In the data rows, 500 means zero.
Here is a table of points, one per row:
[321 404 432 447 594 395 309 341 474 511 573 389 411 621 317 512]
[414 405 496 384 461 663 271 481 398 538 611 459 378 477 999 613]
[789 857 699 360 184 530 754 531 305 755 264 670 396 619 868 674]
[752 373 234 393 519 632 867 634 589 254 462 302 935 522 012 413]
[596 719 379 611 252 463 000 400 656 672 449 412 377 338 449 389]
[699 318 261 631 610 399 828 594 566 401 452 499 662 476 427 403]
[462 360 505 526 543 374 755 383 498 433 533 483 636 643 424 661]
[390 538 681 610 527 325 616 502 496 633 414 694 304 504 947 597]
[326 361 507 507 631 607 992 624 427 382 578 531 684 499 686 435]
[195 502 822 518 598 576 414 342 427 561 585 557 279 547 753 692]
[666 315 344 475 578 450 865 481 634 274 418 410 911 420 187 437]
[999 517 207 620 356 531 999 497 709 278 448 423 999 308 000 318]
[369 375 548 406 545 599 667 453 473 463 546 477 609 574 522 368]
[204 543 554 497 380 400 079 329 511 484 603 461 262 681 290 541]
[999 413 397 640 589 512 838 606 691 271 484 427 976 464 005 379]
[511 629 655 497 434 349 000 213 593 687 538 337 137 558 394 470]
[696 506 295 559 581 555 707 461 540 399 451 454 806 358 258 373]
[724 564 475 476 457 600 889 557 591 414 477 434 871 453 279 572]
[254 467 508 528 553 399 222 360 496 503 590 479 456 573 663 449]
[306 365 412 420 620 708 978 580 383 398 542 533 555 527 549 472]
[017 497 797 402 588 622 610 414 286 634 587 703 146 470 999 554]
[428 600 480 646 481 239 614 593 426 646 375 752 208 259 999 442]
[450 360 531 445 619 358 922 646 430 418 509 522 527 568 519 573]
[526 714 613 579 364 146 000 084 680 713 504 371 161 546 459 431]
[663 723 372 591 244 361 047 530 610 593 467 497 372 477 367 520]
[313 365 611 501 744 578 999 608 381 437 565 561 605 472 893 654]
[374 802 430 552 237 448 275 532 487 554 540 550 442 408 196 481]
[408 396 580 426 626 509 693 435 472 329 534 420 638 515 565 472]
[786 305 335 484 647 671 895 630 578 286 524 420 781 552 125 461]
[001 386 614 439 554 802 750 730 240 489 614 663 276 482 999 661]
[668 604 776 437 473 502 000 201 525 618 547 269 410 721 502 586]
[902 385 385 500 653 448 782 494 721 286 483 344 948 593 000 330]
[187 403 372 515 513 365 551 585 469 520 516 534 481 619 187 681]
[681 534 682 555 395 289 612 493 466 627 394 637 287 286 785 592]
[050 385 742 501 706 510 315 582 288 655 611 715 005 431 999 539]
[620 471 449 524 561 649 999 425 550 311 478 391 893 515 000 235]
[219 999 000 927 000 621 999 999 649 399 418 999 768 000 000 168]
[385 854 244 658 157 510 227 837 592 575 490 664 578 133 334 522]
[665 274 298 576 598 284 848 520 558 379 477 494 705 556 148 547]
[489 429 638 275 423 510 771 421 381 661 384 589 439 910 749 687]
[999 535 310 555 417 555 916 701 672 259 391 349 999 515 000 372]
[602 753 654 582 444 351 000 406 569 758 536 433 198 438 499 385]
[266 559 524 424 406 501 000 124 561 684 543 390 248 636 341 616]
[237 526 536 580 396 413 000 218 618 569 543 467 307 697 336 670]
[785 466 500 529 465 462 696 625 595 455 446 448 685 377 273 452]
[867 729 701 533 200 571 620 634 419 733 338 627 350 292 788 617]
[577 798 770 634 505 149 000 196 685 740 495 384 234 593 365 526]
[769 644 448 652 286 536 445 719 508 671 344 614 427 235 704 331]
[420 384 494 339 609 709 871 554 389 331 497 553 688 527 607 601]
[663 267 527 503 605 514 833 505 551 351 460 443 762 530 149 472]
[821 433 492 546 535 378 865 736 539 459 443 522 731 521 307 402]
[903 491 262 489 512 562 873 516 684 304 447 381 946 551 071 413]
[842 611 542 403 219 835 229 471 543 556 521 236 639 308 115 418]
[286 388 469 463 529 378 488 452 463 478 573 506 486 621 474 491]
[596 412 610 745 656 183 412 641 518 679 405 760 214 269 798 263]
[762 390 395 383 583 554 779 502 605 327 499 454 745 545 125 367]
[219 771 048 745 224 350 852 948 494 449 528 700 555 212 000 435]
[423 406 494 400 550 265 206 279 451 528 522 446 399 634 478 469]
[240 460 482 461 594 714 453 438 384 523 585 431 405 448 814 462]
[203 548 305 558 364 406 318 491 536 480 580 617 340 568 220 552]
[658 399 339 541 699 490 836 356 542 369 441 483 851 593 313 361]
[407 508 665 328 465 537 000 082 541 556 544 293 400 667 256 451]
[306 326 539 564 700 504 624 710 512 356 578 459 566 387 491 431]
[613 362 638 641 701 411 715 564 508 528 532 601 328 401 638 239]
[302 378 573 475 658 550 860 549 423 374 540 460 535 444 831 531]
[258 395 706 473 538 401 420 415 449 421 557 497 370 601 510 561]
[427 652 546 454 394 697 226 333 440 573 547 428 389 458 726 590]
[197 584 321 557 317 304 034 291 533 672 606 437 301 737 125 578]
[000 287 609 484 675 339 653 654 301 526 615 736 178 502 977 634]
[069 321 489 454 678 656 788 559 320 474 605 509 476 509 880 581]
[046 406 498 355 593 693 633 590 222 570 624 640 194 517 999 598]
[880 414 170 496 452 758 921 549 668 206 451 331 995 563 000 453]
[266 614 478 540 415 359 000 377 573 610 571 423 389 687 290 547]
[165 422 612 456 684 518 645 460 369 522 618 599 409 531 929 560]
[376 342 290 481 556 516 749 573 403 420 546 494 681 495 584 527]
[265 345 487 482 558 631 999 829 334 403 562 621 627 381 787 663]
[509 484 643 553 373 344 000 046 627 654 558 417 105 606 431 420]
[865 454 420 586 534 387 732 420 604 488 398 529 633 394 564 530]
There is one direction along which these points spread out most. How far along it is each point below, from 0 to 99? The average is 50, and the first point in the table lies past the average.
[366 693 528 523 473 556 082 486 567 540 575 544 342 533 393 564] 62
[576 498 698 395 499 443 711 393 428 591 298 588 555 719 738 727] 54
[482 621 519 422 491 858 389 562 445 488 552 365 373 507 571 245] 55
[738 646 643 568 413 365 000 202 698 720 507 397 064 601 498 493] 69
[885 611 390 505 467 411 704 797 493 602 357 639 460 436 584 481] 44
[565 510 503 405 484 569 000 139 557 632 563 335 273 598 499 613] 66
[868 479 540 740 488 310 493 736 541 693 347 704 355 199 842 312] 54
[734 845 624 331 139 700 696 478 353 784 157 574 311 562 745 668] 57
[561 638 527 546 461 430 000 321 573 528 544 378 310 452 458 477] 63
[567 689 474 682 367 436 406 720 450 703 403 636 223 233 747 465] 61
[593 628 484 477 568 445 000 189 577 493 542 283 496 675 243 555] 57
[881 462 439 510 496 457 775 419 604 410 430 417 885 443 375 410] 33
[735 703 721 265 388 606 837 587 431 591 292 539 425 575 800 791] 52
[215 505 561 406 675 564 574 682 370 519 567 533 445 402 794 418] 58
[140 459 701 393 481 467 530 425 297 508 621 663 282 577 871 557] 68
[487 401 384 633 732 431 707 480 544 381 525 503 625 517 454 488] 43
[621 425 473 546 539 322 783 439 421 581 374 564 577 510 612 593] 47
[215 294 627 418 608 500 780 538 351 404 578 506 493 616 665 548] 54
[556 494 382 470 644 665 955 786 482 308 493 520 748 526 447 502] 34
[459 329 327 508 606 493 705 590 540 350 587 527 651 581 338 649] 41
[825 396 344 526 574 323 673 333 610 340 414 403 870 634 123 580] 32
[596 368 629 453 600 449 779 623 601 327 476 409 709 494 208 592] 37
[382 534 638 318 506 542 932 587 465 395 563 558 561 556 738 572] 49
[185 396 526 388 610 365 184 340 473 494 532 426 511 662 511 569] 62
[539 352 269 468 694 433 705 446 476 449 483 521 679 484 485 548] 43
[597 607 758 523 468 453 000 170 551 639 534 309 253 637 245 446] 64
[190 442 570 387 585 537 769 540 385 455 557 497 400 550 846 612] 58
[486 640 685 447 304 563 000 473 530 735 549 477 180 425 579 395] 70
[851 313 299 547 559 473 885 627 632 360 383 460 778 451 236 311] 27
[944 421 658 705 524 441 696 745 594 424 417 508 447 301 449 268] 40
[098 424 692 451 592 735 741 574 383 471 571 533 440 509 999 527] 61
[256 456 348 481 625 553 511 545 444 513 584 485 465 610 629 669] 56
[288 643 614 413 469 636 149 411 496 564 505 400 261 649 354 516] 64
[277 357 523 463 626 620 710 546 405 460 595 583 558 445 864 560] 55
[726 473 546 406 495 439 716 430 483 570 331 541 515 575 512 615] 47
[107 443 601 445 645 796 684 648 306 441 556 571 291 441 935 495] 62
[999 752 606 443 374 783 000 303 607 659 475 348 392 413 523 310] 58
[527 557 359 312 384 863 877 579 439 381 536 499 653 541 595 382] 41
